One turn sends every row of this set to another row. A few are shown first. Where does it send the rows asked after them?
Z_631: [146,-165,-16,-146,-141,120,-31,12,156,-3,-4,68,122,-105,74,217,340,-77,57,-153,-33,-31,64,44]
Z_883: [33,-319,151,-43,-255,307,133,-54,252,-6,-199,241,-38,-252,-52,137,111,-339,56,-75,-117,-107,-100,139]
Z_856: [133,-315,182,-113,-164,129,22,21,50,-79,-110,166,-47,-96,-45,199,106,-341,-117,-176,-241,-38,-407,106]
Z_499: [216,-208,-149,-134,-155,208,73,70,70,51,-77,-68,-135,-164,-47,50,-58,-292,34,-233,-235,30,-361,9]
Z_486: [138,-27,-14,-251,-205,252,233,-65,39,-82,-197,0,-102,16,280,141,49,-292,72,-360,21,-41,-186,-50]
Z_315: [165,-203,98,-101,-267,287,418,146,141,-42,-110,36,-80,-101,106,168,15,-133,74,-172,-75,155,-180,55]
Z_737: [-79,-362,128,-181,-326,223,39,-44,103,57,-147,114,67,-62,134,236,-22,-337,82,-154,65,-2,-26,-28]
Z_502: [161,-171,-40,-199,-231,92,218,150,169,-164,100,190,-64,-80,104,252,83,-126,299,-198,-105,48,-271,22]
Z_793: [-19,-238,246,-119,-325,94,46,-37,88,34,-28,19,46,-76,157,155,73,-129,237,-329,-68,-114,26,-1]
Z_939: [262,-103,-101,-120,-323,288,-32,-9,59,-24,-111,-115,-237,-158,139,263,229,-155,118,-222,-8,-77,-107,100]
Z_867: [102,-2,119,-160,-22,203,1,-56,61,-113,-80,108,-39,-40,136,182,-41,6,38,-197,-163,65,-5,203]
Z_710: [145,-93,-108,-134,-185,182,54,63,8,-59,-123,53,-39,-43,277,188,-119,-186,343,-51,-7,-109,-211,-69]
Z_641: [104,-279,-31,-148,-116,276,90,20,292,-32,-267,86,-131,-149,-25,41,57,-339,-24,-101,34,-127,-326,163]
Z_670: [112,-329,15,-68,-200,214,-58,-18,1,-228,-138,116,-6,169,62,186,-52,-227,-45,-165,-117,-116,-351,80]
Z_657: [109,-66,108,-289,-346,246,47,-1,-34,-87,-206,49,-15,-127,117,299,75,-172,125,-251,106,-201,-189,-39]
Z_308: [146,-47,-47,-41,-131,171,-50,64,10,-283,0,245,-3,-105,252,180,-111,-237,108,-142,-117,-66,-242,-3]
Z_431: [119,-273,95,-22,-140,190,-23,117,79,-155,-126,0,-36,-31,174,377,46,-339,226,67,-77,48,-104,8]
Z_107: [217,-144,-30,-16,-157,167,96,-129,129,125,-237,-77,14,-188,54,-44,63,-209,-44,-96,-231,-82,-221,46]
Z_145: [114,-337,170,-28,-254,187,11,-127,56,-117,85,7,-113,-217,18,144,-139,-179,152,-261,58,-96,-152,131]
Z_731: [198,-168,6,-134,-88,109,28,-66,214,-158,35,15,-50,-148,65,111,214,-255,45,-25,-382,-88,-57,19]
Z_135: [-55,-74,33,-159,-125,150,28,155,174,29,9,84,124,-260,112,167,128,-56,168,-193,-66,39,-125,172]
Z_420: [124,-123,93,-36,-111,321,101,-122,160,70,-273,48,-124,160,120,12,193,-190,57,-205,-15,-127,-153,92]
Z_766: [222,-263,80,-125,-248,89,-27,-201,269,-174,-167,185,-124,39,-32,149,79,-263,33,-71,-253,-127,-115,-2]
Z_16: [296,-206,-20,-46,-234,142,114,134,123,42,103,174,-31,-255,8,22,65,-236,253,-263,-52,54,-212,74]
Z_544: [114,-285,-52,8,-72,137,28,21,174,-2,-147,56,-197,137,227,27,139,-209,-2,-185,-286,-129,-173,85]

Z_145 turns into Z_867
Z_308 turns into Z_486
And these:
Z_107 turns into Z_856
Z_420 turns into Z_883
Z_793 turns into Z_135

One turn sends every row of this set to another row. A few are shown first. Where does it send the rows asked after them?
Z_113: [-84,124,107,-176,77,-166,-92,-150,-32,-126,-73,-5,-109,189]
Z_442: [-62,198,57,-298,194,226,-8,-134,-89,237,161,-176,-25,327]
Z_337: [-34,108,-136,-193,97,150,-46,-70,16,217,234,-143,-116,185]
Z_483: [-16,44,45,-103,161,-118,-114,-81,-38,2,44,75,-54,218]
Z_559: [-239,102,76,-207,23,199,146,-28,-307,128,52,-188,-81,197]
Z_637: [-80,-14,104,-125,169,-136,9,99,-121,18,-33,0,-76,131]
Z_104: [-103,4,190,-219,150,-66,-31,66,-185,-46,-51,29,-71,197]
Z_220: [-74,191,12,-283,144,227,-86,-109,-109,127,229,-140,-76,343]
Z_430: [-69,137,78,-196,115,-224,-64,-67,8,-92,-71,-61,-139,172]
Z_917: [-166,157,24,-241,90,113,163,142,-200,158,55,-285,-171,161]
Z_446: [-216,104,128,-231,-13,211,213,-40,-225,116,68,-155,-62,185]
Z_152: [-40,-1,95,-123,173,-68,-129,-30,-12,12,61,59,-16,196]
Z_179: [-109,297,-9,-393,27,-18,51,-175,-69,55,17,-335,-204,269]
Z_987: [-111,359,-38,-330,34,32,38,-139,-84,6,37,-291,-262,269]
Z_476: [-150,256,-80,-163,-74,64,124,-265,-50,42,57,-191,-203,159]
Z_902: [-183,148,-16,-289,131,153,134,24,-192,229,7,-269,-219,101]
Z_403: [-56,163,-98,-183,154,226,0,-84,-18,249,177,-128,-153,174]
Z_776: [18,88,116,-238,201,-114,-144,-6,-29,-44,35,48,-86,258]
Z_646: [-149,298,-97,-124,-34,4,97,-270,-125,63,61,-245,-173,217]
Z_121: [-90,101,124,-164,83,-182,-18,-136,-134,-119,-95,7,-126,193]
Z_986: [-181,82,-6,-310,76,101,131,104,-175,216,48,-304,-169,118]
Z_937: [-142,22,190,-223,128,-91,-6,62,-134,-73,-92,-14,-73,150]
Z_900: [-38,135,74,-206,121,-236,-21,-18,-64,-91,-100,-56,-177,170]
Z_222: [-109,323,-50,-164,30,119,125,-276,-42,94,37,-193,-205,180]
Z_550: [-30,36,131,-214,209,-85,-146,40,0,-22,39,27,-55,215]
Z_460: [-188,191,122,-217,74,218,223,-69,-212,176,7,-204,-98,189]
Z_728: [-43,191,-109,-130,132,136,-22,-43,-22,210,262,-173,-89,261]
Z_738: [-45,185,72,-326,107,193,-34,-116,-42,149,227,-151,-12,351]
Z_223: [-125,-2,135,-142,136,-141,28,85,-110,-13,-83,-47,-88,95]
Z_855: [-87,314,-41,-343,104,51,28,-225,-77,123,-7,-309,-214,239]

Z_442 turns into Z_460
Z_738 turns into Z_446
And these:
Z_559 turns into Z_646
Z_223 turns into Z_430
Z_121 turns into Z_483

